In the data rows, 128 means zero.
Here are some points, each followed by its number:
[ 91  88 109 174 134 133  81 179 105  96 132  77 101 105 149 107  73  78
 123  82 140 144 106 167  89 126 105  84 132 111] 0
[204 185  83 133  86 101  65 176 152 144  96  95 103 185 110  95 118  83
 103 118 143 145 167  68 104 124 126 176 140 142] 1
[186 179 106  73 117 124  58 177 184 106 130 130 108 104 147  76  95  56
 135 119  91 190 131  67 102 130 133 132 112 205] 2
[153 182  85  94 176 135  73 139 208 167  85  94  93  93 138 178 132 188
 196 196 116 117 140  97 112 125 142 132 134  97] 3
[ 79  84 154 193 111 120 129 131  68 118 141 144 160 104 217 132  98 128
 143  80 135 150 164 168 177 101  74 115  99 119] 4
[ 72  94 220  88 152  99 186  86  93 143 148 172 127 181 125  91 145 148
  78 142 119 124  89  49 165 199 172 111 114 129] 5
[130 115 123  93 179 100 170 133  97 150  93 161 106 168 155 100 115 186
 121 186 110  93 114 109 139 189 142 186 128 128] 6
[ 81  88 101  75 134 189  99 130 189 157 115 106 119  96 127 173 168  95
 174 112 112  85 115 151  95 139 158 136 199 126] 7
[109  83  78 102 186 152  55 141 143 151 108  87 117 130 114 186  89  64
 118 105 120  95 187 163 108 147 148 158 125 161] 8
[112 128 103 166 162 144 107 149 149 129 122  78 136 166 115  99 109  48
 106  87 194  81 110 143 134 129 137  91 113 145] 9
[ 89  67 113  66  96 167  64 101 163  73 147  89 133  82 188 102  95  66
 194  72 115 118 122 138 115 134 130  51 197 141] 10
[164 143  35  49  91  75  82 203 255  44 118  60  92 113 100  81 230  22
 138 172 130  82 136 157 109 115 147 121 117  93] 11
[138  34 232 130  78 109 225  96  63 181 189 195 158 142 113 134  50 255
  98 119 177 171 142 127 198 182 104 171 104 114] 12
[103  76 129  94  61 114  75 128 201  84 167  94 155  95 103  78 181 106
 104  93 147 141 130  26 101 136  92 132 187 210] 13
[101 132 157 165 165 151 214  85  50 124 171 126 140  82 110 208  48 124
  87 138 113 157 105 148 159 111 110 163  96 126] 14
[137 162 190 209 170 115 183  50  51 191 208 155 106  78 129 103 112 248
  44  59 129 151  73 139 107 124  32 189  96 105] 15
[120 185  58 133  87 102 153 198 238  64  87 189 138 134 106 104 214  56
 129 122 122 141 105  74 121  90 132 118 104 168] 16
[172 224 140 114  93 177 124 167 186 127 138 235 109  97 171 108 113 149
 107 148 133 241 136  86 121  91  90 143 134 178] 17
[ 87 124 173 130  87 200 120  49 117  99 144 149 106  75 204  88 107 165
 122 102 139 189  87 131 101 103  25 111 182  91] 18
[191 137  94 123 142 133 118 117 111 103 105  97  78 186 188  85 112 133
 159 113  92 178 212 177  89 176 131  88 195 123] 19
[161  86 192  88 139 103 182  75  67  96 156 120 121 168 125 107  70 185
  79 170 143 152 107  79 144 161 139 133 112 159] 20
[105 127 163 151 136  91  89 137 158 138 104  89 117 108  99 133 187  64
 191 154 121  74 107 135 114 108 177  79  99 106] 21
[243 162  59  52 113 172  34 115 236  79  63  75 112 122 118 120 119  53
 115 126 107 175 124  80  97 144 146 126 160 206] 22
[100 105 171 110  72 166 211 146  84 131 110 117 222 138 116 119 121  90
 163 171 120 101  93 130 171 157 181 183  86 150] 23
[111  45 196 142  94 138 201  90  57 146 166 147 162 145 113 126 109 232
  44 159 160 166 111 116 128 177  62 214 116 117] 24
[ 86 115  95 115  88  91 118 176 152  82 126 173 132  81 102 115 112 109
 115  97 167 121  93 123 135 108 113  77  92 112] 25
[ 99  93  94 178 156 127  84  94 126 113 124 125 137 107 107 205 182 118
 170 126 141 134 100 153 111 147 122  94 108 128] 26
[ 95 101 190  93 140 120 226  95  77  72 141 226 187 111 131 185  71 201
  84 149 121 130  95  72 115 134  61 177 116 132] 27
New points follow, each followed by the numbers of its three nearest points above by angle, nearest first.
[ 84 139 186  73 150  82  52 100 148 168 146 125 151 234  98 195  71  94
  30  85 120 151 194 140  61 131  52  89 162 119] 8 1 19
[140 113  65  59 165 129  60 166 221 147 115  89 143  81 144 143  81 159
 201 161 119  52 148  50 113 148 141 102 124 148] 3 7 22
[ 97 103 108  91 127 187  90 111 191 156 117  79 139 117 112 167 172  65
 181 102 112  96 101 140 113 137 172 160 199 115] 7 10 8
[112 127  97 185  80 130 197 172 202 133  87 129 130 116 131  93 214 102
 129 153 129  86 111  85 117 111 110 101 119 100] 16 11 21
[182 102  77  61  96  87 123 126 165 100  75  70 109 153  96 129 171 121
 137 189 109  98 142 190 140 175 172 155 147 118] 11 22 3
[146  93  93 108 152 128 155 104 125 129 126  97 156 180 116 114 153 107
 102  96 179  88 159 129 125 140 225  82  90 150] 9 8 5
[ 67 112 121 137 168 184 116  65  68 161 148 138  98  76 110 187  78 137
  75 102 147 140 158 169 128 115 105 159 101 163] 14 15 8
[ 47  50 138 206  70 136 181 197  32  93 184 153 120  24 167 123  45 167
 169  56 169 137 109 181 164  88 123  69 100 135] 4 0 25
[ 85  92 249 174 104  99 114 181  65  95 157 147 107  89 224 115  77 137
 156  77 129 153 125 173 209 130  74 109 139 132] 4 18 12
[167 138 129  68 160  96 149  95  98 100  96 138 109 178 112  79 170 109
  77 185 147  91  88 137 111 172 171 181 115 122] 6 5 20
[149 142 166 209 189 129 191 116  68 181 197 146 127  90 134  89 114 195
  61  69 118 120  87 145 113 120  67 192 101 135] 15 24 14
[137 195  89 172 180 142 104 165 166 130  74  90 112 182 117 134 149  44
 122 135 158 105 118 175 122 119 153  94 138 108] 9 11 21
[127 128 156  92  95 142 173 106 125 114 107 108 158 121 121  78 124 102
 113 163 125 105 107  56 118  93 161 180  98 101] 23 5 20
[124 171  72 150 212 104  38  96 194  71  72 114 114 127 113 100 167 119
  75 111 116 153 113 102  74 128 189  70 131 148] 22 16 2
[166 137 122 200 120 137 111 174  42  92 151 162 123  83 169 103  61 197
 148 154 121 182 190 150 110 127  88  86 100 126] 4 19 17
[147 205 132 213  86 170 140 128  75  82 143 232 143 209 105 109  80 107
  65 150 157 250 146  69 124  96  58 149 108 193] 17 27 1
[102 134  86 182 114 116 111  78 116 163 108 143 126 197  97 217 198 126
  95 124 134 148 173 197 142 107 114 108 126 102] 26 8 4
[137 128 162 109 200 146 122 118  50 177 164 202 127 104 111 187  62  93
 157  43 145 109 111 157 132  88 159 109  99 107] 14 4 15
[172 169 122 172 148 107 146 100 133 169 179 102 105  89 118  82 146 144
 108  91 102  96 109 145  99 116 121 152 127 126] 15 1 14
[161 191 104 204 128 143 193 108 145 160 163 139 144 129 107 121 162 184
 111 106 129 143 112 193 149 107 113 205 133  89] 15 14 24
[ 90 115 104  90 127  96  99 172 185  84 116 178 109 109 106  93  91  99
  60  88 170 126 108 114  92 111  64  94 116 112] 25 16 0
[ 81 100 100 117 119 198 144 146 169 144 127 153 162  88 125 202 198 121
 210 105 118 115 100 195 131 113 150 151 182 106] 7 26 10
[137 131 110 210 127 123 164  98  81  94 177 155 147 147 107 204 180 213
 204 137 140 158 112 171 157  90 147  93 104 108] 26 14 4
[119 144  91 105  68 166 191 118 135 133 154 141 160 107 118 113 180 118
 114 181 122 115  98 168 140  78 129 157 105 106] 23 16 11
[ 75  80 187  99  60 172 201 117  87 137 139 105 231 144 120 112 102  85
 120 161 113 108  91  87 141 190 173 170  87 192] 23 5 24
[ 81 200 188 145  96 118 191 130  81  73 129 129 142  76 202 114 112 113
 206  99  96 120 172 188 147  79  98  92 118 113] 4 18 14
[113  86  95 115  68 208 120 113 195 168 108 114 151  83 121 185 201 136
 200 124 137 128 130 182 146 120 172 158 175  94] 7 26 3
[153  71 185 108 105 121 221 124  66 165 134 200 175 153 122 135  97 191
 142  87 110 118 131 110 172 190 169 174 101 158] 12 24 5
[ 79  91 104  66 133 177  84 119 193 156 141  97 133  88 116 202 163  49
 195  87  87  91 111 150 119 147 196 115 212 152] 7 10 8
[155 151 115  98 142 137  99 199 138 108 155 175 142  78 158 108  46  71
 125  88  90 204 111  62 121 113  99 140  94 221] 2 17 22
[ 98 118 116  67 118 178  84  94 182  73 118 112 102 104 211 107 115  78
 162  91  96 131 112 166 103 144 119  83 233 146] 10 7 18
[168 148 125 120 129  84  15 153 214 135  35  21  95 106 111 154 230  27
 220 184  99  68 121 172  97 161 255  83 137 106] 21 11 7
[102 136 103 152  83 123 112 104  87 115 193 137 172  82 170 141 121 109
 118 112 116 130  98 164 147  92 138  82 118 115] 4 25 10
[141 160 129 120 132 149 137 193 120 128 147 211 139  88 158 102  57 130
 123  87 115 209 114  78 145  89  97 163 102 182] 17 2 27
[114 147 100  84 120 190  94  94 204 156 112 134 117  94 121 202 215 100
 179 121 107 118 108 169 123 129 169 127 200 114] 7 3 26
[164 111 123 113  76 178 133 109 164 115 138 142 128  78 106 160  79 134
 125  97 128 255 126 104 149  86  88 163 133 182] 17 2 18
[102  85 141  84 168 174  77 122 173 172 124 109  97 105 121 161 156 103
 138  93 137 104 128 133  87 168 136 145 204 118] 7 8 10
[211 106 108 196  99 204 183 132 184 135 117 120 133  98 118 123 138 144
 201 161 127 136 209 165 215 121 134  87 169 120] 19 3 17
[ 58 147 127 127 100 112 125 144  42  83 131 117 129  65 176  78  83 174
 186  95 138 153 132 166 122 102  94 101  98 110] 4 18 0
[177 179  84 162  59 155  67 153 185  74  57  87  76 130 143  90 173 101
 133 153 187 119 146 167 112 143 147  99 165  74] 11 1 22
